The rows of X fall into 3 groups, which share some directions, and each row is roughly a mix of its group's hidden directions, except some rows that fit no group.
X (91 x 12):
[[  4   4 -34  -1   1   5   5   9  17  20   3 -12]
 [ 13   1  26 -20  -4  -2  13  -1 -14  16 -15  -8]
 [  2   1 -25  27   6   1 -13   5  15 -14   0  12]
 [ -7 -12   2  26   0 -30   4   9  -8  -4 -11 -12]
 [ -1  16  -3  10  -2  -6  -3  24   7  -3 -33  -9]
 [-13  24  -9  28 -15  -1   2  14   5   2   1 -12]
 [ 28  -7  -7   9  -7   9  -2  13 -17 -13 -19   9]
 [ 14  -6  -1  -4  -4 -10  17  23 -24  -4 -11  16]
 [ -5   1  15  12 -21 -23   3   0 -10  16   6 -20]
 [ 12 -24  16   1  15  -2 -16  -5   1   3 -10  23]
 [  4  18 -12  -5  13 -10  14  -1   8 -24  11 -21]
 [  0 -23  11  13  11  23 -12  -3 -14   6 -18  -2]
 [  0 -41  14   1   6  -3   2  11  -8   1  -8   8]
 [  8 -11 -18  -3   1  23 -10  -4  15  23  -6  15]
 [-19   5   1  11 -30  14   6 -12 -17  -3 -10  -7]
 [-14   9  -8  -7   0  23   7 -18 -13  11   7 -24]
 [ -1  23  -9 -11 -12  -9  18  12 -13  10  20  -9]
 [  8 -23  20 -17   9  -1  -6 -11 -12  -7 -18  13]
 [ 13  17 -30   8   4 -13   5   3  21  -7   1   7]
 [-12  -5   2   8   0  12  19  29 -22  -8   7   5]
 [  8  -3  28 -19  13  -3 -16   9 -11  15  -7   8]
 [  7   2   7 -32   1  24  -2 -15  -1  -3   9  12]
 [-10   5  22  22  -9   1  -6 -11  -9  -9  23  13]
 [-29   0  12   4 -17   3  -6   2 -10 -10  25  -2]
 [ -4   4 -15 -22  28   8 -13  -8   4  16  11  -5]
 [  2 -13  -7 -26   2   0  15 -19 -10  -1  23  -8]
 [ 26  -6  -8   0  -9 -11  -1  14   3  18 -18  19]
 [  3 -13   2  28 -15  11  15  11 -20  -2 -11  -5]
 [-12  25   0   7   7 -13  13   5  14  -1  26 -12]
 [  4 -14   9   9  -2  -6   0  33 -22   8   5  11]
 [  2   8  17   9 -25 -13 -18   9 -11   1  19  -9]
 [ 11   0 -14 -10  20  -8  18 -10   9   6 -21  18]
 [  7  29  -7 -24   4  17   0  11  14  -1   3  -2]
 [-20  -9  11  16 -22  -7  -3   0   6 -25  11   7]
 [ -2 -10  -1 -14  15   2   0 -30   7   8 -21  14]
 [-20   8 -18  -5   1  -9  -7   7   7  -7  33   5]
 [ 13  -8  -9 -17  21  -6   3  -4  11   6  31   2]
 [  0  -5  17  21 -10  18  -7   3 -26  -4  -4  17]
 [ -8   3  14 -23   3  -4  -3  16 -20  16  20  -1]
 [  9  23  -8  19   2  -5  13  21   6 -11  17  -9]
 [ -8  -2  19  10  -9  -3  -2   0  -9  27  -2  28]
 [  3 -22  23   2   8  -3 -20  -2  10  -8 -17  16]
 [  4   2 -12 -10  23  -5  28  -4  -8 -17 -13   8]
 [-28  10   7   4  11   0  25  10  -9  -3  19   2]
 [-21 -18   3  -4  16  15 -23   2 -11   6  16   2]
 [ -6  -2 -23   1 -19  28   2 -11   3  18  -2   1]
 [-20  -6  13   0  -2  24  -9 -26  -4  -4  -3 -14]
 [  1 -20  -1 -21  26  -5 -11  13  -3  15   8   9]
 [-18  21  -1  12 -23  10   8  -8  -8  -5  20  -8]
 [-11  11  21   8 -20  19  -8  -7 -12 -10 -15  11]
 [  4   6  -7 -30   2  15   8 -13   1   0  27   0]
 [ 14  19   7  25 -11  -7 -11   4  11  18   8  11]
 [-12  -7   2  19   5  25   3   1   5  21  -7  23]
 [-23  10  13  10   5  12  -1 -11  -8 -18  20 -14]
 [  2   3   0 -25  -7  32  -2 -17  -1   3   8  12]
 [-16  -4   8  -5   8  -3  27  12 -26  -5   1  16]
 [ -7   3 -18   2  16  18   4  -3  21 -14   6 -23]
 [  7   9  -3  17 -13 -18  -2   5  22 -22  -4  16]
 [  9   2  -6 -15  11 -19   6 -18  16  18 -14  14]
 [-11   5  22   6 -13  -7   0   8 -29 -12  17  -1]
 [  8  -3 -37  10  -6  12  12 -12  -9   3  11   1]
 [-34  -7  10  -9   3   2   2  -7   9  24  11   4]
 [ 30   2  -5   0   0  -6  23   1   1   9 -26  -3]
 [  2   4   6  -6   2  11  -1 -15   1   0  40  12]
 [ -6  -9  -3  30  -4 -20   0  12  -3   2 -23  -9]
 [  2 -10  14 -11  -4  25 -10 -22  -5   2   9  23]
 [  4 -15  -2 -33  -1  15   7 -22 -10   0   6   2]
 [  4  25  -7   3  11 -13   3 -12  24  -6  14 -15]
 [  0   9  27  -5  -4  21 -15  -7  -4 -10  -4  23]
 [  1  -2  21 -26 -14 -17  19 -12   7  -2  -3  -5]
 [-20   1 -11 -17   8  -9  17  13  14   3  16 -17]
 [-13   4  -5 -24  23   6 -19 -10   6   9  17  -2]
 [  5  13  -4   7   3   2 -10  23  15   4 -32   1]
 [ -1 -21   5  -2  -5  12   6  15 -30  -6 -14  14]
 [ 23  -8  -3  10 -23   8 -24  16  -3   1  -6  -6]
 [ -3   2  -7  23   9  29 -17   3 -18   8  -6  -5]
 [  4  -6  -6  19 -25 -11  28   8  -1 -13  -3  -2]
 [ -8  20  20  -8 -12  18  -1 -12 -10 -15  17   8]
 [-23   9  -1  -5  14  -4  26   8  -6 -14  18 -10]
 [  6 -24   2 -13  -2   5   0  -5 -16   7 -26  21]
 [ -9  33 -13 -12   2  -2  -8   1   2   5  25  -3]
 [  3 -23 -18  24   1   0  -6  -3  10  24   2   7]
 [ 13 -13 -19 -14  12   1   6  -4  14  12 -25  12]
 [-11  13   7 -21  -8 -23  -1   5   9  -5  25   7]
 [ -9   9  21 -10 -15   8   1  -5 -18 -19 -23  -2]
 [-13   6 -17 -18   8 -10  -5 -12  24  -7  21   2]
 [  0 -41 -11   7   6  -6  13   6   5  -6  -4   5]
 [  9  20 -30  26   5  10  -5   5   1   0  -2   1]
 [  1 -18   8  -9  -2   8 -18 -26  -4   8 -20  12]
 [ 12   1  -8  -7  12  16  13   1 -20  24 -10 -16]
 [ 22  24 -10  13  -1 -16  -1   6  21   5   8  -4]]

One row of each group comes first, with its name. Which group is each row after those in?
[ 10 -14  -9   5   4 -24   0  15  19 -11   0  21]  (9)
[-13  -7 -10  25 -10 -18  12  -5  -8   3  17 -16]  (100)
[ 14  -7   2 -18 -23 -25 -13  13  -8   0   1 -10]  (4)

[ -1 -24  10  11 -14   0  15 -15   9 -16 -20  -3]  (9)
[-12 -11 -14  -1   4  26  -3  10  10 -12   6 -25]  (4)
[-20   8  -5 -15 -16  -3  18 -15   3  -6  21 -15]  (9)
[  5  -1  36 -21 -12 -12   7   0  -7   5  -7   0]  (9)
[ -7  -4  10  -5 -23 -12  -9  24 -11   3  19 -13]  (4)
[  6  -3   2   8  -4  14 -28 -25  17   8  -9  -2]  (4)
[ 15 -20  24  -9   4 -13  -2   0   8  -2 -23  12]  (9)
[-33 -12  13 -12   9   7   7 -16  -8   9   1   8]  (4)
[ -3   7  23  -2   1   2  -2 -13  -7 -13  33  12]  (100)
